pebe: [ 11  23 101   5 -66 -79 -30 -87  15   2]
lupan: [-2 -6  2  0 -2  1 -7  7 15  7]
posu: [  6  28  67 -10 -41 -62 -20 -98  15  15]
Naf: [  11   29   63   -8  -52  -66  -24 -113   15   19]
buv: [ 10  -7   2   3 -67 -77 -30 -89  15   4]
lilu: [ 17  32  81   2 -56 -71 -22 -89  15  13]
zigul: [ 14  22  71 -10 -40 -58 -30 -88  15   2]
row of lilu
[ 17  32  81   2 -56 -71 -22 -89  15  13]
tail: [-6  2]
[ 0 -2  1 -7  7 15  7]
row of zigul
[ 14  22  71 -10 -40 -58 -30 -88  15   2]
tail: [14 22]
[ 71 -10 -40 -58 -30 -88  15   2]
row of Naf
[  11   29   63   -8  -52  -66  -24 -113   15   19]
row of buv
[ 10  -7   2   3 -67 -77 -30 -89  15   4]

Debu: [  3 -65  27  39  27 -19  11  68  19 -41   0 -15 -18 -11  24  10]
Liko: [ -2  31 -36  11 -46 -22  13   5 -97  -2   3  16  30  -9  12   4]
Lazub: [ 34 -49  10  -6  65   9  11   2  23  -2 -17   5   7  43   7  28]
nugim: [ 34 -49  10  -6  65   9  11   2  23  -2 -17   5   7 -20  30   6]
Zir: [-10  15  -9 -18  -8  52  -3 -44  53 -35  -9  12 -25  20   5  -4]
bak: [ 45 -49   7  -6  65   9  11   2  19 -41  -1 -15 -18 -20  30   6]
row of Liko
[ -2  31 -36  11 -46 -22  13   5 -97  -2   3  16  30  -9  12   4]
tail: [ 19 -41   0 -15 -18]
[-11  24  10]
tail: [27 39 27]
[-19  11  68  19 -41   0 -15 -18 -11  24  10]
row of nugim
[ 34 -49  10  -6  65   9  11   2  23  -2 -17   5   7 -20  30   6]
row of Debu
[  3 -65  27  39  27 -19  11  68  19 -41   0 -15 -18 -11  24  10]

Rap: [  86   55    7  -22  -65 -101  -83  -34   -1  -24  -86  -94  -45  -28
  -25   -3   -2  -24  -15   14   42   74   85   67   63   59   43   28
   -1  -12   39]
zad: [-101  -71  -31  -29  -16    3  -16  -24    1   28   60   85   76   63
   63   52   35   14  -14    8   71   78   26   -7  -41  -87  -97  -59
  -11   -4  -59]
vezap: [  84   76   63   63   51   35   13  -14   12   74   77   24   -8  -44
  -90  -98  -54   -8   -6  -63 -102  -66  -29  -29  -13    3  -17   29
   -1   29   61]
row of Rap
[  86   55    7  -22  -65 -101  -83  -34   -1  -24  -86  -94  -45  -28
  -25   -3   -2  -24  -15   14   42   74   85   67   63   59   43   28
   -1  -12   39]
tail: [28 -1]
[-12  39]

ruke: [ 32  82  39  63   4  29   9  28 -66   1 -31  14   5  -1]
tef: [-25   2  48  -5   0  14 -37 -29  20 -40 -31   6  64   1]
Kebo: [ 19  58  39  63  -4 -45 -83 -10  22 -91  19   1  38 -15]
likeb: [-26   3  46  25  -5  -1 -31 -15 -53 -58 -30   4  14   1]
zudak: [ 19  58  39  62   6  -5  30  14 -55 -11  44  -1  51   3]
nokit: [-78   2  48  -5   1  14  -3 -10  31  40  11  -6 -44  -7]
tail: [ 63  -4 -45]
[-83 -10  22 -91  19   1  38 -15]
tail: [ 2 48 -5  0 14]
[-37 -29  20 -40 -31   6  64   1]
row of likeb
[-26   3  46  25  -5  -1 -31 -15 -53 -58 -30   4  14   1]
row of ruke
[ 32  82  39  63   4  29   9  28 -66   1 -31  14   5  -1]
tail: [19 58 39 62]
[  6  -5  30  14 -55 -11  44  -1  51   3]

fik: [ 10 -23  27  65  40  46  53  -2  -5  10 -69  13 -34 -25  19]
keb: [ -2  24  19  28 -20   7  -7  96 -32  15  -8  29 -36 -26 -60]
vide: [ 30  -3  12   5   7 -18  11  -4  26 -41  32  -3  57 -25  20]
rudu: [-28   5  36 -19   5 -31  -3 -45  -1  18 -33   2 -26 -11 -76]
Nuvu: [-18  43  -6  20  21  11 -33  79  -1 -20  31   5 -27 -28  87]
togos: [-59 -19  38  40  -4 -37  -7 -43  -9  -9  -7 -12  30  14   0]
fime: [ 15  74 -14  18  88 -20 -19 -58  24  -8  -7 -13   2  17 -75]
sut: [-59 -19  38  40  -4 -37 -23 -43  -9  45  -6 -12  30  14   1]
tail: [-8 -7]
[-13   2  17 -75]
row of keb
[ -2  24  19  28 -20   7  -7  96 -32  15  -8  29 -36 -26 -60]
tail: [ 28 -20   7  -7]
[ 96 -32  15  -8  29 -36 -26 -60]
row of sut
[-59 -19  38  40  -4 -37 -23 -43  -9  45  -6 -12  30  14   1]
tail: [ -3  12   5   7 -18]
[ 11  -4  26 -41  32  -3  57 -25  20]
row of Nuvu
[-18  43  -6  20  21  11 -33  79  -1 -20  31   5 -27 -28  87]

Tisiz: [  23    1  -34 -114 -111  -20  -12   79  109  -40   84  -11]
Tifog: [-15 -69 -13 -36 -11 -59 -38  -9   8 -67  24   5]
Fune: [ 81 -72 -71 -18 -68  14   0 -35  -8 -78  27  80]
bame: [-24 -82 -18 -20 -11 -69 -40 -31 -17 -83   8  14]
Dirik: [ -9 -12  -9 -12 -30  21  27 -42 -41 -14  -2  -8]
vofof: [ 22   1 -34  35 -30  21  27 -42 -42  13 -52  22]
row of Dirik
[ -9 -12  -9 -12 -30  21  27 -42 -41 -14  -2  -8]
tail: [ 22   1 -34]
[ 35 -30  21  27 -42 -42  13 -52  22]
row of Tifog
[-15 -69 -13 -36 -11 -59 -38  -9   8 -67  24   5]
tail: [-30  21  27 -42 -42]
[ 13 -52  22]

